In the rows, zero is written as 128.
The same turns and mirrors carry the whole set onto itself and the rows of a family onto each other. Which other rows belong to the same family as each row named below? List them in the order they appear above.
These 40 rows form 8 families of 5 rows each.
K598: [131 124 107 143 141 182 114 121 102 116 118 140 128 128 119 128 148 129
 140 145]
K17: [114 134 111 142 137 159 120 143 107 120 123 114 113 121 156 103 148 116
 112 130]
K964: [133 120 117 136 160 150 101 128 100 113 128 114 120 136 143 101 162 116
 102 148]
K59: [125 113  93 136 122 157 125  88 106  98 130 120 132 148 137 116 131 120
 116 117]
K137: [140 153  99 110 128 157 113 123 123 115 125 124 157 124 118 128 132 110
 125 145]
K670: [127 143 109 119 127 163  79 131 114 110 140 113 160 145 135 106 135 121
 119 140]
K735: [126 114 106 124 137 137 107  96 112  83 120  99 134 144 135 106 146 126
 116 128]
K36: [136 124 102 126 147 160  99 142  97 107 122 122 113 116 129  92 149 124
 105 127]
K237: [106 116  95 137 133 141 122 100 108  80 119 111 136 140 131 121 140 116
 118 131]
K385: [120 143  95 122 115 155 100 132 115  94 138 107 158 144 130 111 128 110
 111 139]
K549: [122 130  96 123 153 145 112 123 104 114 108 127 129 104 132 116 153 106
 103 131]
K123: [143 139  98 119 115 177 100 131 115  99 130 112 149 130 118 108 128 124
 124 128]
K944: [116 141 115 126 159 131 112 125 112 100 154 138 126 146 127 112 134 126
 128 154]
K897: [111 130 107 151 141 166 119 118 105 112 128 136 142 145 128 138 146 115
 133 159]
K12: [120 154 109 123 111 160 116 134 127 110 138 110 140 138 143 111 122 125
 134 131]
K338: [112 139 114 135 136 188 100 104 110 107 129 147 140 140 139 128 143 121
 142 137]
K230: [118 147 122 125 142 137 129 124 125 103 148 120 116 136 141 105 126 133
 138 132]
K105: [121 130 103 118 159 133 124 102 115  94 123 122 134 110 122 118 139 112
 116 121]
K641: [111 143 113 147 125 175 122 132 115 127 125 126 131 132 147 126 139 122
 139 141]
K277: [129 149 102 102 114 163  89 117 119  91 131 122 136 144 142  98 133 125
 121 128]
K425: [119 121 114 151 141 179 102 110 105 116 121 120 151 142 135 130 154 115
 128 146]
K325: [122 122 105 149 138 172 121 100 101 124 139 147 132 149 136 128 137 120
 129 136]
K295: [122 131 101 132 146 144 103 146 100 109 130 119 123 134 141 100 151 108
  94 149]
K505: [129 139 117 130 151 180  96 135 103 111 137 129 122 128 150  96 153 106
 102 134]
K802: [146 150 100 100 121 167 106 119 127  98 136 120 141 139 134 104 133 101
 121 145]
K320: [133 141 120 114 164 153 122 101 125  93 152 138 123 134 129 108 135 107
 133 141]
K686: [132 135 111 127 149 145 113 113 106 121 158 150 117 152 136 106 130 130
 123 140]
K555: [137 150 110 107 153 136 120 114 126 101 142 127 144 121 115 118 128 115
 125 137]
K681: [113 122 100 121 147 160 112  94 114  82 123 121 130 119 139 106 142  97
 115 113]
K365: [125 136  98 122 127 179 110 105 114 113 111 145 133 135 137 129 149 107
 139 152]
K191: [137 128 101 129 140 154 106 131  98 123 146 129 118 141 147  91 139 113
  93 131]
K801: [109 125 111 139 136 145 135 112 116  95 124 105 115 127 149 109 138 123
 125 117]
K168: [129 140  97 126 140 162 113 125 109 128 108 137 142 115 126 133 150 109
 121 149]
K236: [140 140 119 119 157 153 109 126 114 101 152 137 123 131 114 104 129 137
 137 137]
K446: [119 134 101 117 151 163  94 127 103 115 120 144 115 119 148  99 156 101
 110 139]
K850: [125 114 102 131 140 158 119  99 109  80 121 116 128 123 118 113 135 131
 130 112]
K80: [123 136 122 120 152 137  98 106 117 102 145 132 135 152 128 114 137 139
 141 148]
K189: [137 139 122 115 154 149 116 105 116  94 140 139 104 147 138 105 145 131
 131 147]
K310: [130 118 108 133 136 173 123  94 112  81 118 108 124 136 143 111 150 110
 113 123]
K873: [131 133  90 122 110 163 101 118 108 111 141 118 145 147 140 101 124 115
 105 119]

Same family as K641: K17, K12, K230, K801
Same family as K873: K59, K325, K686, K191
Same family as K137: K549, K105, K555, K168
Same family as K681: K802, K320, K365, K446
Same family as K295: K237, K385, K944, K897

